In the rows, 128 means zero.
Named moves come first, each a turn or a mirror and shown by rows before and after it. Which of them, in which order, take the first row of each pair that follows to the second? Write the first one first, as in the answered first pair.
Z_119:
[118 124  82 129 125 119 143  78 123  72 110 167 113  84 166 137 115 114
  84 108 119 130  96 151 189] |-> [133 102  87 130 121 154 147  85 140 145 129 161  92 100 119  93 135 119
 128  89 146 201  92 172 165]
[122 136 126 126 116 124 124 149  98 117 133 103 148 151 143 120 119 132
 113 145 117 127 109 113 105] |-> [124 130 127 127 115 131 125 149 103 136 137 101 141 156 131 108 124 135
 123 140 124 146 109 119  99]
[126 126 163 157 136 122 124 133 116 144 121 100 106 130 106 132 145 158
 122 137 132  79 116 110 122] |-> [128 124 164 158 136 126 125 134 119 152 122 101 105 131 103 128 146 159
 126 136 133  86 117 112 119]
[138 102 130 118 102 144 120 129  77 141 139 118 127 135 132 115 138  98
 143 117 112 176  93 133 101] |-> [130 115 126 117 103 124 118 127  65  96 126 122 140 125 163 142 125  92
 117 128  95 132  94 122 118]
Z_540:
[136 153 109 140 111 132 130 142 144 133 149  91 157 119 118 165  89 150
 108 118 133  62 114 126 116] |-> [130 156  92 133 100 149 130 132 143 129 151  98 177 116 128 166  94 130
 123 103 124  81 125 145 115]
[172 178  95 114  88 105 116 144 168 102 156 146 168 148 133  79  99 108
  78 127 121 157 144 136 182] |-> [168 173  97 115 107  97 116 136 188 100 155 153 142 144 125  81  97 131
  74 128 134 151 149 127 192]
[133 169 110 124 122 120 128 123  94  84 144 140 179 108 174 155 135  74
  75 123 108 106 140 140 164] |-> [122 160 105 122 155 114 129 101 136  77 148 163 139  96 166 161 136 107
  76 114 131 105 162 134 186]
[131 135 153 147  76 141 122 178  98 147 137  71 155 159 116  99 125 123
 113 141 110  72 109 128 118] |-> [108 135  96 125  77 184 122 130 133 128 146 114 174 137 142 109 139  95
 152  87 106 129 161 179 132]
Z_438:
[135  94 144 141 136 165 181 135  87 139 144  72 110 106  99 115 141  90
 160 134  92 137 127 126  92] |-> [139 104 129 150 155 148 181 131 155 138 137  89  75 109  67 106 149 148
 150 118 115 105 163 115 133]
[138 141 169 171 138  99 108 172 140 110 127  89  98 162  88 106  94 202
  78 144 128  66  93  79 130] |-> [156 126 169 148 109 122  94 193 104 135 139  98 130 183  97  73  82 150
  88 147 127 142  48 103  94]
[ 95 113 134 113 136 126 147 107 124 114 142 130 131  94 173 159 128 110
 135 128 128 156 124 148 111] |-> [103 118 119 116 146 117 143 107 176 119 138 149 106 102 148 140 132 149
 128 115 150 145 146 146 142]
[138 162 157 146 149 102 133 117 132 116 126 116 128 135 139 134 122 141
 101 142 120  74 128 100 139] |-> [168 149 140 125 126 114 117 143 148 148 134 145 139 163 123  79 114 126
 106 134 138 145 101 123 130]

(two moves a pair)
[ 93 141  56 110 142 117 111 106 145 108  94 168 158  83 165 143 128 119
 136 117 124  64 193 163 170] |-> [121 108 108 128 157 127 116 138 169 219 115 139  88 113  73  77 145 174
 162 129 179 117 161 148 136]  Z_540, Z_119
[160 107 168  86 109 111 113 163 107 142 136 143 138 159 131  73  96 117
  89 170 134 180  57 116 107] |-> [137  95 131  73 152 128 112 107 176 122 146 193 102 134 136  86 106 142
 112 128 161 211 110 140 140]  Z_540, Z_540
[129 146 121 137 144 114 136 108 190  71 133 171  91 123 139 158 114 139
 138 129 105 128 130 143 158] |-> [156 133 163 152 128 118 139 151 171 147 142 131  76 153  85 112 122 151
 150 149 120 153  90 131 118]  Z_540, Z_119
[140 148 100  93 114 114  96 135 142  96 102 161 134 142 136 108 117 123
  96 112 139 131 129 143 159] |-> [112 144 134 108 118 130 116 115  75  93 104 113 146 116 161 158 127  94
 117 128 108 114 125 135 121]  Z_119, Z_438
[121 165 117 136 160  88 142 168 169 131 136 150 102 114 145 128 137 129
 123 134 143  38 159 110 173] |-> [155 169 108 127 110  95 126 215 148 164 136 149 142 152 134  78 132  98
 122 137 137  78 123 127 154]  Z_540, Z_438
[139 128 150 134 155 151 104 109 115 141 131 149 124 150 144  89 104 115
 129 183 164 145  98 138 118] |-> [123 144 154 148 146 153 116 103  86 121 124 122 148 136 164 124 111 100
 132 186 133 102 113 134 112]  Z_438, Z_540
[140 171 125 207 127 108 157 106 145 106  97 121 129 112 103 106 134 189
  87 103 138  65 191 129 185] |-> [120 167 151 209 121 116 167  96  69  91 100  87 158  95 142 146 132 139
  96 124 103  58 168 124 147]  Z_438, Z_438
[150 143 130 138 141 113 136 154 112 116 161 136 133 143 125 111 112 135
 107 111 132  90 117 121 166] |-> [156 137 125 135 128 135 137 159 110 145 168 131 142 150 113  92 120 120
 130 100 134 126 116 140 149]  Z_119, Z_540
[186 104 129  99 132 101  89 159 100 135  95 158 141 173 125 116 103 117
  75 121 121 152  72  83 119] |-> [153 123 110 107 121 121 105 123  70  97  89 136 184 142 168 172 119  81
 100 102  75 120 117  98 116]  Z_438, Z_540
[140 136 117 129  93 155 132 141 117 167 136 119 161 138 102 101 149 108
 165 108 125 171 135 161  97] |-> [145 161  88 122 102 108 119 145 171 100 113 159 157 140 116 110 129 147
 110 110 132 100 157 142 161]  Z_119, Z_438
[166 164  89  94 121 128 161 160 151 106 138 144 193 136 130  98 108 150
  76 104 117 108 142 114 153] |-> [143 153  81  84 145 145 165 120 155  88 148 160 183 112 154 124 111 138
  95  88 117 132 160 127 155]  Z_438, Z_540
[150 170 121 138  70 137 119 167 117 138 103  94 184 162 127 116 144 112
 118 143  95  98 124 143 117] |-> [136 178  91 138  84 145 122 138 162 122 102 116 174 148 129 127 156 129
 130 113 101  92 172 156 145]  Z_438, Z_540
[105 129 137 114 175 162 134 100  90 142 136 120 134 107 122 136 125  89
 133 111 100 156 107 150 104] |-> [107 122 134 113 201 151 132  93 133 143 138 140  97 106 104 128 124 125
 128 105 126 155 118 143 126]  Z_540, Z_438
[107 168  73 137 118 116 150  96 200  84  84 132 149 108 139 134 128 167
  95 110  91  74 184 110 179] |-> [ 91 164  96 140 109 127 158  89 127  72  86 101 179  95 176 168 125 118
 105 130  59  75 162 109 141]  Z_438, Z_438
[120 115 128 114 139 126 112 122 135 114 128 139 118 118 146 145 118 137
 122 144 138 127 132 116 134] |-> [121 113 132 113 136 130 112 122 125 113 129 136 124 116 151 147 117 129
 124 146 135 133 128 117 128]  Z_438, Z_438
[131 129 158 145 206 132 101 154 124 145 136 155  98 114  94 125 123 135
 104 147 136 136  97  75 116] |-> [131 133 144 134 170 159  99 157  80 146 139 148 151 117 122 125 125  78
 123 139 106 169  88 104  91]  Z_438, Z_540
[146  97 124 129 129 118 138 134 169 159 125 151  93 130  95  93 140 179
 143 110 150 140 135 138 133] |-> [125 106 137 146 146 108 153 116 156 135 118 128  86 107 109 134 145 188
 139 118 134  88 154 119 139]  Z_438, Z_438
[127 119 107 105 156 103  81 123 157 100 139 217  91 102 131 124 122 116
 136 152 169 174  98 133 130] |-> [105 121 141 119 163  97  93 112 100  80 134 179  99  82 158 170 119  97
 133 177 143 134  87 111 107]  Z_438, Z_540
[111 129 123 124 119 127 123 126 121 107 112 147 129  97 138 128 126 119
 136 138 111 134 120 149 129] |-> [118 123 124 119 125 123 117 130 134 114 114 156 116 104 129 115 123 128
 131 138 124 148 113 148 130]  Z_540, Z_438
[124 134 107 145 154 140 128 152 180 161 115 133 111 137  81  92 124 133
 177 101 136 144 164 169 152] |-> [118 159 120 152 148  93 125 167 140  93  91 122 137 131 124 134  98 125
 121 139 102  52 147 134 168]  Z_119, Z_540
[112 104 188 123 134 139 147 125  95 134 112  92 132 162 160 157 127 104
 139 115  93 128 126 106 114] |-> [114 107 146 115 153 146 140 103 177 132 114 136 107 159 138 139 137 144
 147  76 122 143 170 124 158]  Z_540, Z_438
[141 154 153 100 106 136  96 185 162 110 119 182 138 192 112  65 110 149
  81 135 151 171  85 134 162] |-> [114 130 204 124 112 186 128 161  93 173 139 109 131 168 101  94 142 117
 150 139 135 206  84 138  91]  Z_438, Z_119
[161 134 107 128  96 106 117 178 134 138 116 131 153 175 103  94 121 124
 121 138 124 130 113 140 130] |-> [146 141  79 117 104 109 116 150 147  96 112 155 166 157 136 118 118 114
 120 123 113 123 141 150 151]  Z_540, Z_119
[133 130 145 117  99 106 146 124  85  96 112 117 145 137 170 153 123 123
  95 178 166 119 126 103 164] |-> [137 113 128 108  89 153 148 113 105 150 131 125 145 141 145 120 146 108
 148 143 180 201 139 143 146]  Z_540, Z_119
[128 113 137 134 140 109 103 143 137 125 128 139  82 109 117 116  94 137
 113 148 169 114  89 105 127] |-> [120 114 142 137 144 108 106 137 126 116 126 132  82 103 124 130  96 135
 114 153 163 102  92  99 126]  Z_438, Z_438
[107 181 169 110 142 187 136  82  34  55 146  69 178  59 157 148 155  89
  80 158 129 107 118 181  95] |-> [102 155 151 101 179 224 139  45 110 103 171 103 121  51 116 119 178 123
 131 114 179 186 156 209 104]  Z_540, Z_119
[134 141 106 119  88 150 134 144 107 133 101 157 189 148 115 125 120  95
 132 118 127 169 127 154 122] |-> [116 135  95 115 135 135 135 108 161 101 102 191 143 125 119 146 117 137
 120 106 150 152 160 144 159]  Z_119, Z_540
[150 124 160 117 167 119 120 150 153 140 119 134  91 125 102 121 105 176
 119 147 179 103 139  83 153] |-> [146 138 105  96 107 175 117 138 113 132 123 140 189 124 148 124 119  82
 165 107 131 166 159 149 132]  Z_540, Z_540
[130 144 145 135 116  95 132 147  90 103 126 143 149 150 135 122  97 110
  98 172 115 120  84 112 111] |-> [127 128 116 123 117 142 134 123 124 141 145 165 144 147 118  98 118 100
 152 129 132 201 114 152 103]  Z_119, Z_540
[ 99 121 105 112 162 155 142  88 122 118 148 117  98 114 161 158 113  52
 161 133 143 194 110 130 102] |-> [ 98 116 129 121 196 123 143  90 141 104 141 120  56 109 149 166 104  98
 132 155 162 152 106  95 119]  Z_540, Z_119
[150  97 131 114 126 123 125 176 147  97 106 122 166 124 121 114 148 173
 137 156  94 103  79 122 129] |-> [142  98 107 104 119 146 125 160 148  90 112 134 188 116 136 119 154 147
 157 135  84 131  96 148 128]  Z_438, Z_540
[109 132 121 139 145 133 141  95 136  94 128 144 116  95 147 164 129 136
 122 117 124 100 146 127 138] |-> [110 125 128 133 134 143 139  99 102  97 131 136 137  97 163 166 124 104
 129 124 113 124 125 134 114]  Z_438, Z_438
[ 90 100 172 122 116 153 144 125 101 142 132  93 134 124 146 125 139 124
 142 163 116 112 101 117  95] |-> [107  94 159 111 105 159 132 139 117 160 137 112 136 139 133  93 135 122
 144 156 131 150  90 130  94]  Z_438, Z_438
[111 159 137 108  93 103 152 140 110 155 124 116 114 123 115 121 121 135
  96 153 118 124 124 135 140] |-> [113 157 135 106  94 103 151 141 117 161 125 117 112 125 108 115 121 138
  97 149 123 129 125 137 142]  Z_438, Z_119
[143 147 174 164 123 105 138 148 132 168 139 106 112 167 107 108 129 158
 100 162 125  97 108 105  99] |-> [136 162 128 146  82 143 135 134 104 148 140 115 185 160 149 118 136  88
 129 132  87 134 128 152  88]  Z_119, Z_540
[160 124 115 127  70 191 128 170 149 160 102 101 130 151 118 106 134  85
 167 111 136 118 122 150 120] |-> [125 131 115 141 100 189 145 128 157 124  98  92 114 114 137 162 146 102
 173 105 124  67 165 140 139]  Z_438, Z_540
[117 129 137 136 140 173 183  87  63 113 146  96 173  74 175 222 181  45
 173 151  78 161 131 147 111] |-> [105 105 138 135 206 169 188  48 147 123 158 133  83  56 141 215 188 118
 180 132 134 175 163 137 144]  Z_540, Z_119
[127 168  80 124 116 120  89 129 174  72 102 156 165 155 135 128 148 137
 103 106  96  52 184 125 187] |-> [162 145  97  99  79 133  72 176 119 117 115 158 198 195 136  74 126  82
 103 128 101 142 102 141 134]  Z_540, Z_438
[139 160 133 157 102 141 146 169 103 182 122  88 143 161  94 122 158 134
 158 129 114 120 136 114 121] |-> [157 168 109 142  98 122 130 181 143 162 114 124 145 175  93 101 143 150
 129 125 128 112 138 115 154]  Z_119, Z_438
[148 152 102 141 110 111 149 108 109  99 103 141 161 140 141 107 134 100
 132 126 105 112 149 142 138] |-> [149 149 103 144 130 100 149 106 143 101 103 155 131 141 121  99 133 135
 122 124 125 102 157 131 157]  Z_438, Z_540
[125 146 125 145 131 125 140 138 130 102 118 106 149 112 104 142 141 128
 140 137 114  74 136 112 140] |-> [130 139 116 142 122 153 142 136 138 139 129 105 151 119  88 121 154 118
 172 117 122 123 140 135 125]  Z_540, Z_119
[140 154  97 111  69 126 108 133 141 131 105 142 166 154 111 108 141 114
 132 103 112 137 142 163 139] |-> [119 136 127 106  87 135 115 114  83 119 113 127 166 133 146 143 134  82
 142 122  99 155 116 159 103]  Z_540, Z_438
[110 155  85 115 135 133 134 125 152  99 131 134 178 113 139 144 146 144
 150 139  77 120 178 147 151] |-> [109 151  90 112 130 138 133 127 131 100 132 129 189 114 148 147 143 127
 153 144  70 130 168 149 139]  Z_438, Z_438
[137 140 110 121 108 139 120 106 152 115 126 163 156 141 127 112 139 115
 134 114 133 144 145 162 138] |-> [132 143 112 128 116 131 125  99 161 107 122 161 148 134 125 122 142 131
 132 114 132 120 160 155 149]  Z_438, Z_438
[110 138 116 120  75 134 133 130 125 115 144 157 113 155 122 122 155 132
 181 134 112 143 116 123  83] |-> [ 98 140 108 117  92 121 133 112 139  80 138 174 105 141 139 144 149 143
 166 134 111 117 130 113 105]  Z_119, Z_540
[ 79  61 133  99 136 158 122 109  99 131 160 112 127 110 177 141 126 125
 101  95 173 126 151 134 117] |-> [ 98  56 139  97 140 143 116 129 127 150 160 124 103 127 149 110 121 155
  87 101 197 132 139 125 126]  Z_540, Z_438
[144  99 172 153 186 141 115  85  94 118 141 145  72  98 149 134 113 131
  96 145 112 149  81 116 110] |-> [139 103 145 142 162 167 115  74  82 115 144 151 111  98 169 137 118  93
 116 124  92 179  93 146 104]  Z_540, Z_540
[141 132 140 107 163  84 156 118  88 171 107 112 133 175  89 109 108 171
 161  87 157 105 138 102 149] |-> [140 147 128 103 137  84 154 125  53 144  99 104 179 176 120 124 102 133
 151  91 126  91 134 110 144]  Z_540, Z_119
[120 126 158 142 130 152 128  84  62 112 156 145 114 104 139 170 119 106
 151 162 111 103 114 105  92] |-> [141 117 145 125 112 164 113 104  69 136 166 166 125 126 130 130 113  90
 156 154 125 160  92 125  82]  Z_438, Z_438
[147 104 140 150 122 126 139 122 100 164 119  94  97 131 105 119 119 129
 155 124 147 151 117 112 104] |-> [129 118 128 159 134 126 148  99 115 143 113  91  95 112 114 147 131 140
 159 113 136 114 155 109 123]  Z_540, Z_438
[111  74  84 114 143 152 110 134 149 138 131 117 149 155 132 102 108  75
 113 111 115 175 116 186 123] |-> [ 96  78  86 116 178 117 111 116 174  90 122 135 117 137 148 131  95 111
  79 121 123 119 128 159 158]  Z_119, Z_540
[118 150 191 161 159 107 151 178 139 191 115  95  46 170  64 113 131 180
 137 145 152  86 100  83 116] |-> [ 92 158  88 120 121 195 148 114 153 164 130 148 135 143 126 125 156  84
 215  57 116 192 172 183 118]  Z_540, Z_540
